[[2, 7, 4, 4, 3], [7, 1, 5, 1, 7]] Answer: 1
[[25, 91, 51, 18, 36, 10], [32, 81, 40, 25, 35, 33], [44, 42, 45, 43, 42, 49]] Answer: 81
[[13, 11, 23, 67], [8, 15, 76, 7], [32, 26, 67, 6]] Answer: 15
[[228, 360, 2, 181, -20, 119], [371, 730, 205, 543, -179, 610], [-298, -839, 176, -331, 292, -144]] Answer: 730
[[39, 48, 53, 58, 75, 71, 75], [33, 47, 62, 11, 80, 73, 69]] Answer: 47
[[-30, -28, 2, -23, -26, -31, 4], [-23, -23, 1, -21, -28, -30, 2], [-39, -40, 10, -35, 33, 18, 12]] Answer: -23
[[36, 59, 19, 73, 6], [64, 31, 77, 5, 96]] Answer: 31
---
 -3.0    8.3   -3.7    3.3  -10.9   -8.0   -3.4   11.9   -0.5    0.8  -11.5
-19.9  -15.1    5.4   -3.5    0.7   -8.9   14.3  -17.2   13.8   -6.1   -1.3
 -1.4   13.5   19.0  -22.6  -20.7    7.5  -15.1  -12.2  -14.5  -20.2  -26.5
-33.1  -28.7  -12.8    9.2   36.8   15.0   20.0   17.7  -19.1   19.7   40.9
-17.2    7.5   20.7  -13.8   -7.3  -14.8    4.1  -16.2   11.9  -18.9  -13.5
  8.5   13.9   -9.3   14.2  -18.2  -17.6  -16.0   14.7    9.0   -0.9  -18.8
 34.1   33.8  -14.4   18.0  -40.2    8.5  -51.3   24.0  -19.6   -5.4  -36.8
 -9.0    6.9   -2.8   -7.7   -3.5   -2.6   11.3    6.9   -3.6    6.7   -3.4
-24.2  -15.9  -16.4    5.4   15.0   -6.9   23.3   12.3    1.4   19.1   18.2
 -2.2   -0.8  -22.7   17.9  -11.2  -34.0    6.1    9.6   28.2   13.1   -6.5
 24.5   33.5   15.7   -8.2  -59.7   11.4  -49.1   -1.5  -18.1  -31.6  -59.3
yields -59.3

-13.1   10.0   49.8   -1.6   40.1   33.1  -20.6   16.9   24.5    5.6  -12.7   -4.6   25.8
 -7.7   10.7   38.9    5.7   41.7  -44.7   53.2  -24.4   34.1   26.0   -6.0  -39.1   41.8
 11.7   18.3   36.1   -4.6   13.4   44.6  -36.0   24.7  -10.7  -13.3    3.3    9.3   17.8
 -0.1    3.2  -13.7   51.4   -6.2   -9.2  -18.5  -19.6  -11.3   35.3   29.1  -39.9   38.1
 10.8  -13.1  -12.1    9.4  -39.0   44.3  -61.8   13.3  -42.3   27.4   12.9   15.5    6.0
 18.6   18.5   29.4   25.3   23.4    1.4    8.1  -29.7    4.9   54.1   19.4  -29.0    6.0
 17.3   29.9   50.9   -3.4   40.9   17.0  -20.9   -3.3   12.4   15.6  -27.0   -4.4   22.9
yields 22.9

 52.1  -59.4  -45.6   11.4  -22.2  -20.5   29.2   57.8    0.5   56.9  -41.9   20.8  -50.2    6.9   31.6   21.7
 35.5  -33.6   42.5  -59.0   17.6  -43.2   27.6  -37.7   61.3    1.1   55.7   57.0   16.3   24.5    8.2   -9.3
 34.0   -0.9  -54.8  -55.0    0.3    9.7    9.0  -54.0   -0.1  -49.8   60.9   19.3  -28.1  -22.5   -1.1  -47.0
-35.7   12.2  -30.9    7.3   28.3   -8.2   60.1  -46.7   48.7   -2.9   11.9  -30.0    9.0    8.0   20.7    5.6
 37.7  -11.5   -4.7   29.1   25.1  -44.3  -38.4    4.5  -53.3  -26.7   25.1   32.2  -19.9  -17.3  -22.3  -48.3
 15.3  -29.6   38.2   53.6  -54.4    0.4  -32.1  -47.0   39.7  -28.2  -26.8   -8.6   20.7   -0.7   18.6  -40.1
-19.7  -46.1    1.3   37.5   27.1  -18.6  -55.8  -44.5  -56.8  -41.1   -4.0   53.8   16.3   34.3    6.2   23.2
  9.0  -10.0   22.5   -8.7    2.5   -7.2   -1.4   -1.9   48.6    5.2  -27.9   23.9  -30.4   45.6   39.8   14.9
 51.8   53.3  -12.3    2.0   48.7  -28.1  -32.1    9.7  -42.4  -33.2  -19.4    3.7   42.7  -25.4    3.0  -15.3
-41.2   53.0  -48.0    2.0   38.4   54.4   47.3  -21.4   55.4   11.1  -48.4   36.1   -7.7   55.7    0.1  -35.9
yields -35.9

 -4.7  -16.2    1.0   27.3   10.9   -3.1  -15.2   26.6   23.0
 24.1  -11.3   17.4    1.8   12.7   -2.6   -4.4   17.5    2.2
  6.1   19.6    7.0  -23.2   52.5   17.3    7.6  -13.9    1.0
 -3.9   10.1   -5.9   -3.8  -14.9  -10.3    3.9   -7.5   -6.3
  6.8    4.3   10.3   28.7    0.8  -26.3    3.0   12.8   -3.9
 -6.0    8.2    5.9   31.6   36.2   19.0   12.6   -1.7   -9.3
-21.6    8.1   -1.6  -18.9  -10.5   15.7   -8.3   34.7  -11.2
  1.6  -10.3   -4.3  -23.4  -15.8  -27.6   -8.8  -33.7    0.0
-12.6   -7.5   10.0  -16.0  -12.2  -15.5    2.9  -11.6   -4.5
 14.6   22.2   -1.5   14.6   19.6  -17.4    2.3   20.2  -12.7
 15.6  -10.9    0.3   15.6    3.6    3.6  -22.7    6.3  -10.1
 -9.1  -20.8   -8.7  -12.5   21.8  -15.4   10.3  -16.7  -21.5
yields -21.5

 -9.7   -3.3   15.3   18.9   -5.8   -2.2   -2.7   10.3  -15.5   23.1    7.1   21.2   -2.5   -9.0  -10.0
-10.8    8.7  -15.0  -30.0    7.2   -1.0  -14.7   -1.7   -2.6   16.5   -5.3   -2.7    7.9   17.5  -11.1
 -5.0    8.3   20.4    6.2    8.4   11.1   -4.3    3.6   -5.4   10.6  -17.6   20.4    0.1  -15.5  -12.5
-20.1   -1.9   -6.4  -33.8   -6.8   -6.7   -7.9    6.9   28.7   14.0  -13.7   -8.3   10.0   28.7    7.0
  0.5    6.2   15.2   18.4  -29.0   21.4    9.3   -8.3  -23.1  -48.3  -31.0  -11.9    8.1  -13.7   10.6
-12.5   20.6   20.0    3.6   13.0    2.4    4.8  -16.5    4.7   -8.8  -21.7   11.0    2.0  -17.3   13.0
  8.7    4.0    5.7  -24.1    7.2  -20.4  -15.3    2.5   13.4  -20.1    5.2  -25.2    6.1   -6.7   -6.4
 -2.2  -12.2   15.9    9.9   -5.0   -3.5   -5.1   16.5  -17.3   22.5    3.2   24.6  -15.4   -8.9   -8.3
 11.0   -4.7    7.0  -10.5   13.5  -14.8   -1.9    0.4   15.9  -24.2   14.0  -25.8   -3.7   -8.9   -7.8
yields -7.8
